(in the rows, 128 means zero)
A single turn carries every row of the set below to another of its rows. Some are shown first; where does it send the rows asked next?
K721: [108 122 121 148 155 102 108 163 142 120 139 141 177 153 111 123 164]
K200: [154 124 126 124 148  86  97 169 123 130 123 125 163 137  97 106 142]
K937: [128 110 110 165 139 136 157 131 178 104 145  93 163 151  86 108 148]
K873: [105 119 117 140 155 102 112 169 146 106 130 139 181 144 115 113 161]
K761: [162 142 140 129  95 130 113 146 118 134 135 103 142 111 114 120 124]
K569: [115 116 137 149 108 138 141 125 161  93 136  75 172 126  95 125 123]
K207: [127 112 108 169 142 134 154 131 171 107 150  88 163 155  81 109 147]
K41: [118 122 143 171 111 137 135 118 152 122 151  82 167 140  88 138 132]
K858: [109 156  78 161 134 119 148 141 162  98 139 108 161 148 131 113 167]
K243: [160 147 136 132  96 129 113 142 116 140 137 103 137 114 113 121 123]
K961: [171 162 108 131  96 120 122 148 128 122 127 109 127 120 116 112 132]
K757: [170 164 108 136  98 119 120 144 119 132 135 106 126 125 114 112 130]
K704: [114 158  82 172 134 120 142 133 158 115 148 115 158 152 129 122 169]
K555: [154 121 134 114 143 102 100 175 135 125 113 133 163 133 103 105 155]
K439: [173 160 110 134  95 128 123 146 125 127 128 111 125 122 116 113 135]
K381: [173 160 109 137  96 122 123 145 121 132 133 111 124 124 115 113 134]
K963: [159 147 135 129  98 121 113 141 113 138 139 100 141 113 113 120 118]
K628: [154 125 129 128 149  92  96 171 122 135 126 128 162 140  93 111 150]
K647: [170 164 107 135 100 114 120 143 120 128 131 105 127 121 111 109 126]
K776: [130 110 110 166 140 142 159 131 177 110 147  94 164 156  85 112 150]
K240: [107 121 122 140 153 109 113 167 150 109 130 143 182 146 118 116 167]
K515: [104 122 115 147 160  98 111 166 138 118 138 137 181 151 110 118 161]
K144: [122 119 150 165 105 150 139 120 157 119 145  88 165 138  94 136 143]
K497: [159 143 138 126  95 130 115 146 120 129 132  99 139 106 115 117 121]
K244: [103 123 114 143 158  99 112 166 141 109 132 135 180 144 113 114 157]
K132: [108 157  76 172 139 113 140 134 152 108 146 109 160 149 126 119 164]
K805: [116 121 130 156 115 130 137 121 148 101 144  70 170 130  88 125 118]
K940: [119 121 131 168 117 127 136 116 146 116 153  76 170 137  85 134 121]
K565: [126 113 109 167 140 134 156 133 173 105 146  87 166 154  81 109 143]
K106: [172 162 105 134  99 116 122 148 123 123 131 107 127 120 117 109 126]
K727: [120 117 146 153 103 149 142 127 163 103 136  84 167 130  98 128 135]
K431: [116 155  85 165 130 127 146 138 167 101 138 115 160 148 131 116 173]
K810: [155 124 137 124 141 103 101 173 134 132 119 134 163 140 105 110 159]
K724: [114 156  88 169 131 127 146 134 162 110 145 117 160 151 131 121 178]
K842: [159 144 132 127  93 125 114 146 118 132 135  95 145 110 117 118 116]
K91: [109 158  75 166 137 114 143 138 157 101 143 107 160 144 129 115 162]
K567: [127 113 110 169 142 138 157 129 172 109 150  92 164 157  80 113 148]
K772: [128 113 112 169 141 139 156 130 172 112 148  92 164 155  84 112 151]
K767: [106 120 125 147 151 109 111 167 145 119 135 144 178 150 118 122 169]
K145: [157 146 131 130  97 121 112 143 112 134 137  95 139 110 112 118 117]
K211: [152 121 127 116 146  94 100 176 131 120 116 124 165 132 104 101 148]
K903: [156 125 136 127 145  98  98 170 123 140 125 133 160 142  99 113 155]

K515 moves to K721
K704 moves to K724
Now find these:
K211 moves to K200
K569 moves to K805

A single turn carries every row of the set below to another of its rows. Some are shown first; where does it send the rows asked next?
K388: [150  97 103 157 164 117 133 146  68 138 117 134 162 106  87 115 124 166
  77 149 124 128 150  86 105 131 111 139 141 115 148 140 137 155 109 135
  77 118 118  96 159 109 117  93 144 124 144 164 111 102 105 105 123 162]
K685: [144 146 134 122 120 117 118 106  96 118 122 153 154 160 126  93 113 116
 106 132 136 119 165 130 129 116 111 108 130 135 150 106 123 126 105 123
  90 144 126 123 148 122 156 115 110 171  91 148 143 120 133 146 147 168]
K708: [155 107 140 141 120 140  97 115 114 105 121 128 156 155 124  92  97 124
 100 118 124 106 160 134 133 106 144 105 126 152 154 104 123 138 112 120
  98 124 129 110 146 112 154 122 128 155 126 169 130 130 123 160 141 172]
K536: [110 148  91  98 115 118 129 134  88 136 110 151 145 121 110 119 117 122
 136 116 159 125 146 103  98 171 108  91 133  95 109 101 115 105 124 146
 120 123 106 116 150 111  93 109 114 143  92 152  84 110 146 147 147 160]
K368: [113 115  98 128 117 129 112 121  90 142 110 138 159 121 105 110 108 114
 158 101 153 128 142 101  96 159 121  75 135 116 118 108 128 110 107 152
 112 124  87 140 176 104 108 109 140 145 125 161  80 101 139 151 145 161]
K52: [126 116 145 141 141 154 135 167 133 133 137 109 155 144 124 119 116 160
 106  85 123 117 109 127 125 139 125 122 115 139 120 104 122 128 101 117
 106 130 126  76 125  97  89 133 152 116 167 172 105 158 117 118 148 156]
K446: [108  85 121 101 148 123 142 155 130 148  97  94 153 149 137 142 154 122
 101 106 161 113 171 144  87 149 140  96 145 148 108 104 122 168 102 134
 118 154 126  92 137 123 114  86 137 134 129 170  94 116 112 117 137 112]
K479: [120 116 146 173 133 138 154 153 103 117 148 127 128 128 151  93 115 152
 138 107 123 114 106 122 123 149 126 111 121 136 112 108 126 131  96 119
  96 136 111  69 143 107 111 139 158 127 162 164 115 141 114 112 137 136]
K313: [120 121 109 100 152 147 155 140 134 137 106 115 144 150 149 127 161 121
  96 116 150 112 161 142  90 147 126 112 143 129 106  98 103 170 102 133
 121 155 134  81 132 131 114  94 111 128 106 180 132 128 129 124 145 136]
K560: [140 109 137 140 117 134 101 112 113 136 124 116 170 169 129  84 110 119
 103 115 140 124 159 132 122 100 132  94 125 144 155 100 125 134  99 130
  87 131 113 136 156 128 154 128 127 170 121 169 133 123 112 154 140 157]
K769: [117  93 102 110 153 140 155 164 120 132  88  88 162 139 150 137 138 121
 100 126 156 136 153 128  93 143 121 128 164 131 115 121 111 167 113 134
 116 153 129  82 135 115 128  71 115 123 110 183 101 108 112 114 123 134]
K878: [124 114  91 131 113 141 110 139  85 133 111 139 158 110 132 105 124 140
 143 119 157 127 146  99  90 157 103 107 137 113 125 102 116  88 126 179
  97 111 107 130 159 115  88 101 139 133 113 154  75 113 147 147 128 174]
K208: [125  81 126  99 162 132 141 155 121 129 106  94 135 138 127 156 146 111
 108 112 147 104 157 143  89 140 132 112 137 157 107 108 117 178 113 136
 114 143 127  89 116 118 114  67 124 130 128 171  94 121 130 123 151 141]
K175: [108 111 109 104 107 128 125 145  77 127 118 127 154  98 123 108  90 118
 153 118 147 122 138 110 108 182 112  96 123 115 126 104 114 101 120 147
 104 108 103 111 165 117 102 119 133 160 123 177  75 108 128 142 149 143]
K623: [142  98 136 126 125 123 106 117  90 123 145 126 157 157 122  86  93 106
 107 117 135 119 143 125 133 111 128 114 128 147 137 101 106 130  95 110
  99 144 127 121 137 131 172  94 111 170 110 176 142 119 131 126 150 146]
K31: [152  90  89 166 150 127 117 142  88 127 114 140 150 105  88 111 127 156
  75 121 143 104 165 100  99 121 117 143 128 121 135 150 123 153 114 150
  78 110 131 107 159 135 109  89 154 125 130 174 139 109 124  97 114 166]
K885: [126 104 131 138 119 116  99 120 104 120 127 133 169 168 126  93 116 139
  82 128 136 117 143 123 116  97 124 121 134 144 172 112 118 123 127 134
  91 131 131 134 132 132 145 100 105 158 100 177 137 111 130 150 149 169]
K540: [156 100 106 134 166 115 116 159  74 153 115 148 165  97  95 126 120 150
  71 110 134 117 161  93 100 110  96 130 129 131 146 150 123 136 108 153
  87 139 137 105 144 126 132  84 147 131 122 181 123 107 118  95 132 164]
K301: [155  89 108 147 143 113 121 155  82 152 121 144 170  92  91 115 119 163
  59 131 142 117 154 102  93 126 113 123 128  93 151 130 119 140 113 149
  94 113 127  98 148 122  87 109 136 118 134 192 108 102 107 106 132 156]
K384: [134  85 132 144 115  92 111 145 100 129 103 135 132 148  98 136 128 116
 141 100 172 157 157 119 115 147 118 102 102 114 119 131 139 167 107 112
  93 141  98 119 111 125 103  92 148 149 122 105 102 112 127 108 121 138]
K306: [164  93  84 146 154 129 130 153  90 148 112 144 181  89 104 115 136 155
  88 119 135 142 164  93  86 124 123 127 128 106 145 129 103 155  98 146
  74 130 139 105 151 121 111  86 135 127 142 185 121 111 117  99 149 165]
K365: [105 124 138 162 135 137 141 156 133 142 138 109 152 162 124 105 125 161
 111  74 131 119 104 118 113 124 133 104 119 135 116 112 133 130 103 124
 101 139 115  88 138 111 105 141 159 122 159 170 116 147 105 115 143 140]
K264: [167  74 112 167 118 107 109 139  89 114 107 154 127 149 112 122 139 124
 131 106 159 155 147 106 113 152 116 125 120 107 135 117 126 175 119 126
 100 149 120 103 114 127  99  90 139 118 108 102 118 107 133 108 123 149]
K743: [132 124  91 123 116 139 102 129  99 130 111 138 164 106 106 120  89 106
 154 108 146 125 144  95  99 149 131  85 128 117 110 103 116  99 120 144
 114 102 107 122 150  99 125  96 131 142 125 164  80 112 143 154 152 181]
K246: [135 118 127 137 118 103 130 142 105 120 109 148 111 149 115 131 142 122
 125 119 166 136 151 126 113 155 107 125 100 106 111 121 129 171 121 123
  95 132 114  85 106 141  87 111 140 136  98  99 126 126 132 111 115 140]
K576: [136  70 142 148 116  96 113 136  86 113 134 153 108 142 103 128 125 126
 152 108 156 130 138 123 115 147 134 123 100 126 113 120 129 161 116 122
  98 133 111  91 109 151 109  90 152 155 114 114 127 117 137 112 131 130]
K745: [148  89 131 145 123 100 109 146  99 117 106 136 133 128 101 141 116  96
 143 126 154 140 146 113 107 158 114 106  90 125 128 117 140 174 119 111
  92 109 104 103 107 118  97  94 139 139 127  99  98 111 126 119 137 151]
K269: [108  78 108  90 143 148 137 160 112 139 114  99 150 130 153 114 144 119
 107 117 152 128 173 134  98 169 139 108 129 143 110 100  96 156  97 120
 118 142 123  91 117 141 121  74 117 139 127 194 107 121 128 122 139 119]
K981: [121 125 143 170 138 127 148 164 124 133 128 132 174 147 142 123 120 163
 114 102 128 115  85 116 106 137 108 136 132 134 137 117 136 116 107 131
 101 141 130  69 145 100 106 136 154 123 140 159 133 129 106 103 147 152]
K828: [107 164 131 154 132 149 160 144 122 125 137 133 151 151 139  95 124 160
 115 110 123 125 107 120 129 148 113 122 126 114 118 112 123 126 101 113
  96 140 113  82 147 101 102 148 132 125 140 163 131 150 121 123 142 161]

K536 moves to K246
K745 moves to K208
Now find these:
K623 moves to K175
K368 moves to K384
K540 moves to K301
K769 moves to K981

